arr = [-0.01, 0.03, -0.17, -0.20, -0.07, -0.03, -0.24, -0.10, -0.11, -0.06, -0.10, -0.01, -0.04, -0.12, 0.14]
arr[0]: -0.01
arr[4]: -0.07
arr[9]: -0.06
arr[1]: 0.03
arr[8]: -0.11
arr[7]: -0.10
arr[5]: -0.03
arr[13]: -0.12
arr[3]: -0.20
arr[6]: -0.24

B = -171, -433, -390, -81, 20, 49, 218, 129, -107, 32, 477, -782, -88, -87, -147, 31
B[0]	-171
B[-12]	20
B[7]	129
B[1]	-433
B[13]	-87
B[-13]	-81
B[15]	31
B[-14]	-390

data =
113, 141, 87, 230, -120, 241, -59, 112
47, 122, 30, 211, -61, 280, -133, 332
447, 398, 425, 239, -155, 157, 517, -200
-257, -207, -237, -201, 304, -112, -226, 269
-60, -111, -102, 178, -105, 95, -365, -295
-109, -89, -142, 221, -207, 214, -456, 2
-215, -33, -122, -401, 609, -158, 212, 860
-487, -391, -447, -372, 357, -201, -429, 513
-544, -542, -532, -280, 307, -253, -684, -38
Indices start at 0.
(0, 0): 113
(6, 5): -158
(3, 4): 304
(3, 1): -207
(3, 2): -237
(2, 3): 239
(0, 7): 112
(2, 0): 447
(5, 1): -89
(3, 7): 269
(6, 2): -122
(8, 4): 307
(8, 5): -253
(5, 4): -207
(6, 4): 609
(4, 5): 95
(8, 2): -532
(4, 2): -102
(4, 0): -60
(1, 2): 30
(5, 2): -142
(0, 6): -59
(5, 7): 2
(6, 3): -401
(0, 2): 87
(8, 6): -684
(2, 6): 517
(2, 4): -155
(0, 1): 141

m =
array([[-109.9, -268.0,   13.6,  -94.1, -164.8,  179.5,  -65.4,   91.6,
         -51.5, -171.8, -126.3],
       [-137.5,  180.1,  -40.3, -128.8,  179.5,  -13.4,   31.4, -157.7,
         -95.3,  -90.9, -113.9],
       [ 117.0, -237.0,   37.8,  108.4,  140.7,   55.8,  -57.5,   65.7,
        -160.0,   38.7,  -29.7],
       [  14.7,   65.5,   32.9,    9.1, -191.9, -177.8,  -14.1,   -0.6,
        -126.1,   13.8,  -73.9],
       [   5.2,  144.8,   19.6,   43.1, -118.6,  128.7,  -34.8,  -21.5,
         108.5,  -83.6,  -56.6],
       [-182.6,   10.5,   25.4, -166.9,  -86.9, -128.8,   29.6,    6.3,
         -38.2,  134.2,   19.8],
       [ -10.6, -101.1,  -45.3,   82.5,  -53.2,  -36.4,  -11.0, -104.0,
          51.5,  -61.1,   14.8],
       [ -19.4,   28.9,   -2.7,  -47.6,  -10.5,  -47.7,  -33.2, -189.2,
         -52.7,   64.9,  -70.0],
       [ -62.4,   37.6,  -95.4,  158.2, -229.0, -138.2,  -52.0, -122.0,
         -19.1,  175.6,  -41.2],
       [ 211.2,  108.3, -200.0, -122.0, -123.4,  -89.3,  -46.1,  -99.2,
        -161.9,  -42.6,  -18.6],
       [ 160.9,   68.3, -144.0,   68.9, -103.9, -154.6,  -75.7,   -3.7,
         -86.0,   72.2,  -24.4]])
m[0][0] => -109.9
m[6][10] => 14.8
m[9] => [211.2, 108.3, -200.0, -122.0, -123.4, -89.3, -46.1, -99.2, -161.9, -42.6, -18.6]
m[3][0] => 14.7
m[:, 1] => [-268.0, 180.1, -237.0, 65.5, 144.8, 10.5, -101.1, 28.9, 37.6, 108.3, 68.3]
m[10][4] => -103.9
m[10][9] => 72.2
m[10][3] => 68.9
m[2] => [117.0, -237.0, 37.8, 108.4, 140.7, 55.8, -57.5, 65.7, -160.0, 38.7, -29.7]
m[5][5] => -128.8
m[7][8] => -52.7
m[4][2] => 19.6
m[:, 3] => [-94.1, -128.8, 108.4, 9.1, 43.1, -166.9, 82.5, -47.6, 158.2, -122.0, 68.9]
m[1] => [-137.5, 180.1, -40.3, -128.8, 179.5, -13.4, 31.4, -157.7, -95.3, -90.9, -113.9]
m[9][7] => -99.2
m[7] => [-19.4, 28.9, -2.7, -47.6, -10.5, -47.7, -33.2, -189.2, -52.7, 64.9, -70.0]
m[:, 0] => [-109.9, -137.5, 117.0, 14.7, 5.2, -182.6, -10.6, -19.4, -62.4, 211.2, 160.9]
m[7][2] => -2.7
m[6][7] => -104.0
m[4][0] => 5.2
m[9][5] => -89.3
m[6][6] => -11.0
m[5][9] => 134.2
m[4][3] => 43.1
m[:, 9] => [-171.8, -90.9, 38.7, 13.8, -83.6, 134.2, -61.1, 64.9, 175.6, -42.6, 72.2]
m[7][9] => 64.9
m[2][9] => 38.7
m[:, 2] => [13.6, -40.3, 37.8, 32.9, 19.6, 25.4, -45.3, -2.7, -95.4, -200.0, -144.0]
m[:, 4] => [-164.8, 179.5, 140.7, -191.9, -118.6, -86.9, -53.2, -10.5, -229.0, -123.4, -103.9]
m[:, 7] => [91.6, -157.7, 65.7, -0.6, -21.5, 6.3, -104.0, -189.2, -122.0, -99.2, -3.7]
m[10][5] => -154.6
m[5][10] => 19.8
m[0] => [-109.9, -268.0, 13.6, -94.1, -164.8, 179.5, -65.4, 91.6, -51.5, -171.8, -126.3]
m[5][2] => 25.4
m[:, 6] => [-65.4, 31.4, -57.5, -14.1, -34.8, 29.6, -11.0, -33.2, -52.0, -46.1, -75.7]
m[3] => [14.7, 65.5, 32.9, 9.1, -191.9, -177.8, -14.1, -0.6, -126.1, 13.8, -73.9]

M = array([ 383,  257,  -80,   91, -616,  245,   45,  -44, -222])
M[-9] -> 383
M[-1] -> -222
M[5] -> 245
M[-2] -> -44
M[-6] -> 91
M[-3] -> 45
